(in the rows, 128 means zero)
M: rows in several groups, each row roughly a mix of its group's directions:
M (140 x 10):
[[ 97 127 181 100 112 145 160 123 139 116]
 [155 130  75 156 148 111  94 133 119 138]
 [130 155 149 114 124 112 130 172  77 143]
 [132 145 124 164 121  89  84 100 129 106]
 [159 130 137  83 146  90 142 113 142  97]
 [ 95 141  89 136 171 156 138 131 100 123]
 [111 105 101 135 171 120 120  86 144 102]
 [153 150 125  79  91 140 104 107 110 127]
 [156 132 137  68  99 132 107 110 134 113]
 [134 165 121 103 104 157 112 104  84 115]
 [157 101 143  90 119 117 154 175 116 130]
 [148  92 108  82 151 113 110 151 115 148]
 [154 124 104 137 167 124  73 120 111 143]
 [114 106 154 140 154 108 103 142 183 131]
 [104 148  75 160 123 128 140 158 151 136]
 [113  87 143 131 175 126 155 160 141 131]
 [160  91 156 121  81 117 142 121 123 153]
 [128 123 112  82 173 109 134 130 112  92]
 [147 113 162  99 148 113 132  73 117 137]
 [164 126 109  96 160  87 129 110 120 102]
 [115 170 117 153 181 117 139 126 153 133]
 [ 91 162 102  89 137 144 114 102 133 149]
 [ 87 107 120 124 108 170 123  95 149 106]
 [117 179 113 132 175 122 141  99 117 124]
 [122  91 119 123  69 130 127 157 110 145]
 [180 106 153 144 137 130 131 114 130  83]
 [151 138 128 139 145  64 151 117 153 134]
 [177 126 124 103 153 121 128  93 142 162]
 [ 93 119 126 187 157 125 142 145 135 142]
 [ 71 128 146 123 148 120 113 173 122 136]
 [139 168 142 164 113 132 174 118 110 109]
 [159 128 163  84  96 129 153 124 150 117]
 [122 159 127 120  87 150  89 116 104  99]
 [122 170 126 162  87 138 130  91 132 110]
 [104 118 120 109 157 144 185 131 111 152]
 [149 141 131 135 175 118 109 102  80 119]
 [123  79 157 115  90 126 115 155 108 143]
 [ 98 102  98 170 158 125 152 126 136 154]
 [113 110  82 151 177 124 128 100 125 124]
 [164 152 155 123 158 127 130 104  85 105]
 [ 94 118  97 143 118 169  88 125 149 116]
 [185 129 161 140 149 121 128 116 142  95]
 [192 119 129 145 110 142 120 108 153 145]
 [127 132  80 135 121 124 110 137  85 169]
 [112 117  87 155 179 130 134 112 103 115]
 [127 111 167 109 101 183 142 113 136 124]
 [100  93 171 124 133 123 108 172 140 131]
 [104  85 155 122 167 133 140 158 153 129]
 [141 100 139  93 170 123 138 167 107 141]
 [ 91 146 144 145 156  99 149 144 104 163]
 [105 151 131 110 129 168  98 128  79 139]
 [139 137 162 161  79 146 125 125 136 162]
 [ 97 120 128 101 173 116 148 128  88 107]
 [ 84 117 105 177 155 142 131 139 109 134]
 [156 136 153 115 160  93 162 146  97 140]
 [123 139  95 128 100 152 149 163 174 136]
 [177 123 119  90 157 105 134 122 148 103]
 [108 109 103 153 127 135 117  86 176 116]
 [168 120 110  97 160  99 125 102 114 102]
 [183 114 138 131 130 139 132  87 132  93]
 [146 128 121 172  90 157 102 124 147 156]
 [140 128 149  89 157  94 164 122 100 113]
 [112 136  76 140 108 149 121 100  89 123]
 [116 107 112 113 173 108 137  86 123  96]
 [100 122 146 116 152 144 176 139  84 125]
 [184 113 138 142 126 118 164 101 128 153]
 [137 137  74 141 102 117 112 130  86 146]
 [125 148 122 136 155  72 145 154  98 142]
 [178 153 110 119 172 141 141 130 109 143]
 [110 139  72 149 166 132 104 112 125 137]
 [196 111 120 133 143 127 146 114 151 139]
 [165  91 129 133  91 131 121 124  82 119]
 [132  96 118 118  61 134 135 143 135 145]
 [160 110  82 151 159 137 111 126 161 129]
 [175 114 159 140 149 127 117 126 125  80]
 [ 71 134 128 150 101 135 136 148 123  91]
 [157 160 167  94 104 123 110 137 130 159]
 [148 128 128  96 146 173 163 160 114 141]
 [108 126  84 144 149 155 104 173 135 131]
 [ 79 151 150 135 106 140 113 166 106 139]
 [158 108 121 119 157 137  69 129 114 146]
 [105  91 144 153 164 117 142 155 163 135]
 [ 94 131 121 138  88 150 143 175 146 110]
 [118  89  88 145 172 119 147 130 120 108]
 [118 116 183 108  89 126 153 117 131 106]
 [119 114 124  92 168 102 153 102 117  94]
 [ 87 130 108 139 123 170  95 161 143 124]
 [115 153 164 143 179 100 142 136 110 128]
 [130  98 156 111 168 133 170 154 128 110]
 [136 136 136 140 147 145  89 157  79 102]
 [171 124 146 113 157 111 104  85 112 139]
 [111 116 140  95 143 171 167 150 104 130]
 [129 165 175 125  95 155 156 125 124 114]
 [ 76 144 125 119 134 115 124 148 117 179]
 [112 110 106 103  72 139 111 148 106 148]
 [114 182 101 143 173 124 134 119 124 116]
 [156 128 135  61 104 134 112 115 125 127]
 [ 99 105 136 167 167 120 134 167 136 143]
 [190 128 141  99 153 145 113 127 115 144]
 [ 73 124 114 139  91 143 123 107 158 118]
 [108 121 102 184 159 121 153 139 112 136]
 [136 107 131 149 103 112 130 162  69 124]
 [138 176 134 128  72 138 114 110 114 130]
 [133 135  85 116 161  84 117 137 100 113]
 [111 113  91 142 164 104 105  98 129 160]
 [139 169  78 146 149 136 140  96 132 117]
 [ 79 105 103 137 132 130 135  79 130 110]
 [130 138 109 110  98 156 163 146 177 135]
 [131 168 139 134 189 122 130 105 141 116]
 [108  91 174 118 123 108 104  96 109 120]
 [121 131 144 126 167 128 104 132  77  92]
 [184 148 129 113 164 148 127 138  99 133]
 [129 139 134 130 151  59 139 102 131 118]
 [170 127 113 110 134 118 154 124 161 175]
 [ 92 172 108 139 168 116 136 130  98 133]
 [ 83 169  99 103 143 138 116 123 144 151]
 [152 116 152 109 143 102 118  67 129 140]
 [163 138 133 100 101 137 162 122 174 140]
 [141  75 162 116  92 126 114 144 109 133]
 [158 150  83 152 103 129 155 117 158 133]
 [108  87 121 137 168 118 138 142 153 167]
 [137 145 135 119 175 140 107 105 110  81]
 [122 110 132 107 121 196 106 126 135 108]
 [140 105 173 113 141 127 104 137  92  92]
 [ 89 108 168 126 161 124 106 162 128 118]
 [118 108 117 135 142  85 121  79 144 159]
 [125 166 128 124  74 148 105  97 122 118]
 [177 148 129 137 152  86 120 155 120 144]
 [127 165 139 135 191 121 131 102 128 117]
 [130 106 142 162 163 102 152 151 153  98]
 [119 102 121  95  71 142 141 109 139 149]
 [173 144 123 151 113  95  87 119 151 129]
 [133 176 107 137 172 131 139 100 148 109]
 [116  82 152 112  87 129 113 164 117 136]
 [120 122 173 129  85 144 149  87 125 135]
 [112 146 164 134 168  98 131 133  99 161]
 [114 151 127 152  87 139 130  82 160 113]
 [172 140 142  76  96 122 130 111 133 120]
 [147 136 131 102 150 169 167 159 103 134]
 [104 181 102 119 151 131 140 113 163 140]]

the two rows of each list that fit no group, in list order (the others fit one group, some only roughly):
    z_748: [136  97  69 132 144 106 125 140 105 148]
    z_984: [138  97  95 104 132 123 143 153  83 154]
    z_638: [144 116 158 141 167 108 147 170 147 150]
    z_846: [ 91 124 148 160 113  99 122 166  97 139]
    z_622: [ 61 124 121 137 126 108 159 117 113 128]
    z_514: [135 124  95 104  90 143 101  95 132  94]
    z_879: [124 100 177  98 145 147  90 127 130 110]
    z_380: [102 180 113 131 119 140 124  94 150 159]
    z_467: [144  86  79 117 150 101 136 145 119 144]
    z_679: [129 102 144 116 136 147  85 146 130  76]

z_846, z_380
    z_128: [126 122 110 118 119 146  91 150  77  96]
    z_800: [173 101 114 136  87 143 132 108 157 112]
    z_410: [122 125 147 111 163 155 149 141  73 119]
    z_938: [152 100 171 115 142 143 106 111 124  85]
    z_513: [ 94 135 129 113 140 118 155 163 126 181]
    z_715: [131  80 124 111 175 125 157 128 145 107]
    z_92: [139 137  91 129 154  72 127 107 106 121]
    z_50: [110 131  85 119 151 133 171 116 147 163]
    z_181: [135 133 102 132 159  62 131 113 122 122]
    z_807: [162 135 138 153 151  94  88 126  93 127]
    z_357: [111 131 140 185 151 124 147 137 149  92]
    z_924: [158 119 154  94 163 155 142 118  92 137]
    z_737: [142 159 116 115 156 149 129  86 167 110]
    z_973: [102 145 156 119 121 173 147 128 174 133]
    z_904: [140  91 126 124  75 123 153 115 114 160]

z_513, z_973
    z_455: [154 171 128 119  77 136 116 107 115 109]
    z_988: [155 123 155  77 111 119 116 138 150 162]
    z_857: [149 118 125 127 180 124  95 119  84 134]
    z_25: [116 138 146  90 103 159  93 138 151  98]
    z_865: [ 79 109 112 106 154 102 122 134  90 122]
    z_515: [115  94 125 126 190 126 133 159 126 112]
    z_402: [130  99 154 117  82 114 122 105  88 110]
    z_906: [172 120 170 143 147 112 152 100 109 128]
    z_636: [133 108 100 104 178 120 113 111 109  94]
    z_915: [105 135  82 162 121 133  96 107 105 150]
    z_448: [146 113 114 143 107 190  99 122 142 125]

z_865, z_402
    z_856: [102 112  73  95 102 130 136 140 135 150]
    z_98: [114 103  78 156 162 119 134 142 107 108]
    z_490: [118 131 130 134 100 164  93 172 125  98]
    z_458: [152  96 155 149  74 146 112 131 138 121]
    z_975: [177 126 173 108 130 141 109 137 101 112]
    z_39: [111 119 106 121 102 114 149 112 187 151]
    z_344: [102 109 103  98  79 156 106 136 120 120]
    z_67: [107 177 104 132 136 114 165 112 143 158]
    z_811: [107  78  95 139 164 128 155 121 134 140]
    z_780: [ 74 111 107 160 127 128 154 108 105 140]
    z_882: [134  77 107 117 166  93 128 146 144 128]

z_856, z_458
    z_244: [145 115 109 140 161  84 168 110 115 145]
    z_939: [ 99 159 114 173 147 140  98 127 114 156]
    z_521: [148 106 135 132 126 148 104 131  93  71]
    z_693: [135  92 148 123 118 146 103 138 106  73]
    z_109: [133 165 100 123 156 151 133  82 141 105]
    z_934: [120 136 130 108  84 145 158 115 177 113]
    z_315: [142 128 150 106  96 104  99 114 179 130]
    z_140: [102 105 172 127 157  88 129 141 153 124]
    z_979: [144 126 120 102 155  63 130 114 141 133]
    z_375: [151 119 154 125 123  88  98  79 136 136]

z_140, z_979
    z_498: [159 143  97 129 152 131 166 157 132 165]
    z_63: [103 137 152  95  97 159  99 134 148  99]
    z_263: [139 144 168 108 117 150 162 158 160 109]
    z_61: [160  97 168 126 124 130 106 139 158  93]
    z_718: [119  87 129 132 182 116 121 161 148 120]
    z_708: [128 107 166  95 146 135 110 105 174 118]
    z_798: [159 101 104 126 170 111 148  90 119 114]
    z_450: [142 112 119 157 106 187 124 143 151 146]
    z_611: [182 116 116 145  95 136 125 116 112  91]
    z_725: [102 109 129  98 116 157  79 154 110 122]
    z_946: [139 152 137 117 110 117 111 119  85  75]
    z_830: [ 93 136 109  91 158 120 125 165 108 102]
    z_482: [133  89 166 122 126 138 105 144 115  79]
    z_997: [125 141 152 150 101 129 130 182 104  97]

z_263, z_946
    z_956: [135 138 132 188 117 113 111  86 136 118]
    z_922: [110  80 108 128 165 114 157 132 153 145]
    z_453: [125 123 184 135 175 124 122 131 133  99]
    z_694: [137 158 148  98 156  95 168 124 106 139]
    z_385: [158 130 118 117  91  95  95 148 143 160]
    z_336: [113 100 175 132 130 111 103 115  87 107]
    z_230: [ 89 164  91 138 120 117 136 145 108 162]
    z_137: [141 140 173  81 113 147 105 150 114 121]
    z_291: [163  96 160 144 107 106 151 112 149 156]
    z_663: [145 142 169  96  90 128  93 127 151 130]

z_956, z_694
    z_175: [147 157 103 133 165 146 162 161 104 132]
    z_374: [156 129 139  83 155 123 111 113 100  90]
    z_16: [161 155 128 110 133 161 162 171 119 135]
    z_275: [154 129 121  87 136  87 132  91 129  99]
    z_777: [ 94  90 151 111 134 142  93 163 126 112]
    z_200: [ 90 106 148  91  99 136 118 138 110 165]
    z_276: [141 144 160 115  94 162 111 120 139  83]
    z_45: [132 176 175 134  92 142 127 117 143 125]
    z_717: [ 90 154  89 142  98 111 147 110 133 155]
    z_24: [171 166 145 137 109 146 122 169 115 139]
    z_817: [105 132 137 154 132 144 106 164  89  89]

z_717, z_24
    z_288: [115 148 112 146 106  98 167 111 174 135]
    z_588: [130 123  88 124 111 130 116 120 188 154]
    z_130: [115 172 114 100 138 138 137 100 159 163]
    z_394: [135 116 161 130 108  80 117  81 135 119]
    z_413: [128 157 139  74  90 115 112 118 149 119]
    z_177: [100 178 173 134 116 136 121 118 102 124]
    z_204: [117 111 141 117 112 108  98  71 158 121]
    z_120: [125 126 179  97 158 141 101 116 124  99]
    z_116: [141 115 124 117 133 108  99  69 160 143]
    z_15: [140 132 137 126 149 145 183 154  89 112]
    z_653: [ 86 153 144 126 177 111 123 125 139 159]
    z_397: [115 115  89 155 168 134 153 124  89 123]
    z_5: [ 96  89 117 145 161 119  97 141 158 144]

z_413, z_177
    z_749: [107 109 175 128 133 118 109 117  82 103]
    z_487: [136  88 107 111 145  95 101 138 167 142]
    z_362: [136 154  93 141 153  80 135 109 110 103]
    z_248: [123 105 160 133 144 126  87 140  77 119]
    z_51: [107 122 189 113 129 106  97 112 111 123]
    z_689: [168 120 100 126 161 146  86 127 102 123]
    z_972: [118 123  88 124 177 133 112  96 131 159]
    z_886: [ 71 153 124  98 151 126 109 154 123 139]
    z_480: [ 91 157 151 119 173 117 113 131  99 147]
    z_789: [116 179 167 150 107 148 114 109 131 111]
    z_129: [108 135 133 108  97 160  97 123 169  97]
    z_897: [132 147 122 122  90 116  81  98 163 140]
    z_507: [ 99 143 169 140  79 129 152 118 119 146]
    z_658: [147 106 153  82 117 137 166 142 133  98]
    z_127: [126 159 126 173 139 104  94 144 121 162]

z_362, z_51
    z_935: [128 141 167  90  97 137 119 135 166 102]
    z_290: [156  92 151 124 134 133 100 145  93  90]
    z_695: [101 161 105 164 143 157 129 100 152 111]
    z_580: [ 83 170  90 120 139 119 142 124 134 155]
    z_675: [160 152 154 117 109  78 133 149 104 140]
    z_281: [109 119 122 146 162 151 165 148  81 128]
    z_327: [142 147  88 116  94 137 110  96  96 105]
    z_31: [ 99 146  83 127 126  95 146 142 141 165]
    z_940: [121 105 182  94 148 135  95 129 126 112]
    z_19: [149 147 123 163 102 102 136 143 105 175]
    z_118: [146 136  81 104  97 132 133  95  99 112]

z_695, z_31
    z_705: [ 92 107  81 139 131 126 124 134 160 163]
    z_432: [132 108 154  81 147 104 131 160  99 146]
    z_727: [159 135 176 140 153 100 155 106 112 135]
    z_538: [ 76 129  89 149 125 114 145 109 156 136]
    z_303: [144 107 152 149  92 141 108 137  78 112]
    z_890: [ 97 146  93 162 150 141 119  85 122 119]
    z_899: [160 120 141 116 144 144 118  94 181 106]
    z_340: [194 119 119 111 165 116 135 132 120 127]
    z_814: [103 110 114 127 157 103 158  78 128 108]
    z_691: [155 102 156 110 128 145 115  99 175 110]
    z_959: [150  92 141 121 135 140 107 119  93  78]
    z_887: [116 134 125 136 111 131 182 181 131 138]
    z_430: [164 144 162  99 112 106 131 113 171 117]
    z_898: [124 138 104 127 109 118 180 118 173 148]
    z_254: [179 105 136 139 125 148 130  99 169 114]

z_432, z_303
